Each row has a name. Each question is about the rows just above it.

[111  62 136 136 111 154 180 129 108 154 122  82 149 116 125  85 130 168] -> C
[119 146 153 118 156 122 153 110 119  66 196 122 196 196 122 122 156 156] -> H
[164  63 149 123 155  86  63 141  96  94 126 162 127 183 123 112 147 129] -> V
[136 136  74 134 109 110 130  93  87  91 121 168 133 139 128 103 144 206] -> Y
Times [197] occurs in H: => 0
Times [122] occurs in H: => 4
Count of [123] in V: => 2

[142 147 138 125 133 137 101 150 133 133 114 116 134 104 133 133 143 142
 147  81] -> N
[177 141 152 155 143 145 111  63 151  73 128  68 202  55 115  96 129 162
 167 198] -> Z
[137 129 149 129  83 130 114 153 120 102 105 105 156 119 149 130 105 139
  83 129] -> F
How many times does F hold [83]? => 2
Count of [105] in F: => 3
Count of [133] in N: => 5
Count of [102] in F: => 1
Count of [128] in F: => 0

[167 180 209 180 179]  U
[167 209 112 138 179]  M
[149 126 139 164 143]  R
Times [179] occurs in U: => 1
How many times does R hold [164]? => 1
Count of [180] in U: => 2

[161 120 111 159 105 142 122 158  94 105 131 166 106 131 125 132 123 157
 127 127 169 152  94 145 127 147 103 139 122 164 132 151 135 147 129  85
 129 110] = fenu
[159 123 108 140 111 139  98 155  88 116 135 160 114 133 118 141 120 167
 113 114 155 156  96 134 117 138 137 149 110 194 124 154 140 132 127  78
 138 117] = Salu
[152 111 104 118 120 138  70 144  86 121 128 140 127 133 127 143 115 165
 110 107 134 151 102 134 112 129 116 146 115 211 111 157 137 120 135  94
 138 126] = bibe
[160 123 109 144 110 139 102 156  88 114 135 162 113 132 117 140 120 166
 114 116 158 156  96 135 118 139 110 149 111 191 125 153 139 135 126  77
 137 115] = lodub
[161 121 111 158 105 141 121 158  93 105 132 166 106 131 124 132 123 158
 126 126 169 152  94 145 127 147 103 140 121 166 132 151 135 147 129  84
 129 110] = rim
[161 123 111 154 106 141 116 158  91 108 134 167 108 131 121 136 122 162
 122 123 166 155  94 141 124 197 106 144 116 175 129 152 137 143 127  80
 132 111] = Tabe
[161 119 111 160 104 142 124 157  95 104 130 164 106 131 128 129 123 155
 129 128 169 151  95 147 129 149 102 137 125 160 133 151 134 148 130  87
 128 110] = Gak
[161 118 111 160 104 142 125 156  97 103 129 163 105 130 130 128 124 154
 130 129 169 149  95 149 130 150 101 136 127 157 134 150 133 149 131  89
 127 110] = Nefit
[160 124 110 149 108 140 108 157  89 112 135 165 110 132 118 139 121 164
 117 119 162 156  95 137 120 141 108 147 112 184 127 153 139 139 126  77
 135 113] = rezu
[159 122 108 154 196 139  96 154  88 116  97 159 115 133 118 141 120 167
 112 113 154 156  97 134 116 138 112 149 110 196 123 154 140 131 127  97
 138 117] = ves
[161 123 110 151 108 140 111 158  89 110 135 166 108 132 119 138 121 164
 119 120 164 155  95 138 121 142 107 146 113 181 128 153 138 140 135 135
 135 112] = Geden
[158 122 107 138 112 138  94 154 133 117 135 157 116 133 118 141 120 167
 112 112 153 156  97 133 116 136 133 150 110 197 122 154 140 130 127  79
 138 118] = Viv
Times [133] occurs in Viv: => 4
Times [107] occurs in Geden: => 1
Count of [197] in ves: => 0
How many times does Geden hold [135]? => 4
How many times does Gak hold [142]? => 1
Count of [139] in ves: => 1

[133 133 102 176 102 176 147 143  90] = Bim
[100 160  72  50 136  84  82 139 150] = las
[100 122 137 146  92 132 126 149 116] = zepiv
[164 106  91 116 150  53 111 123 130] = bidom
[108 122 140 150  93 127 135 146 120] = libu
[156 143  93  70 167 147 105  93 115] = lused
How many times does Bim hold [177]? => 0
Times [93] occurs in lused: => 2

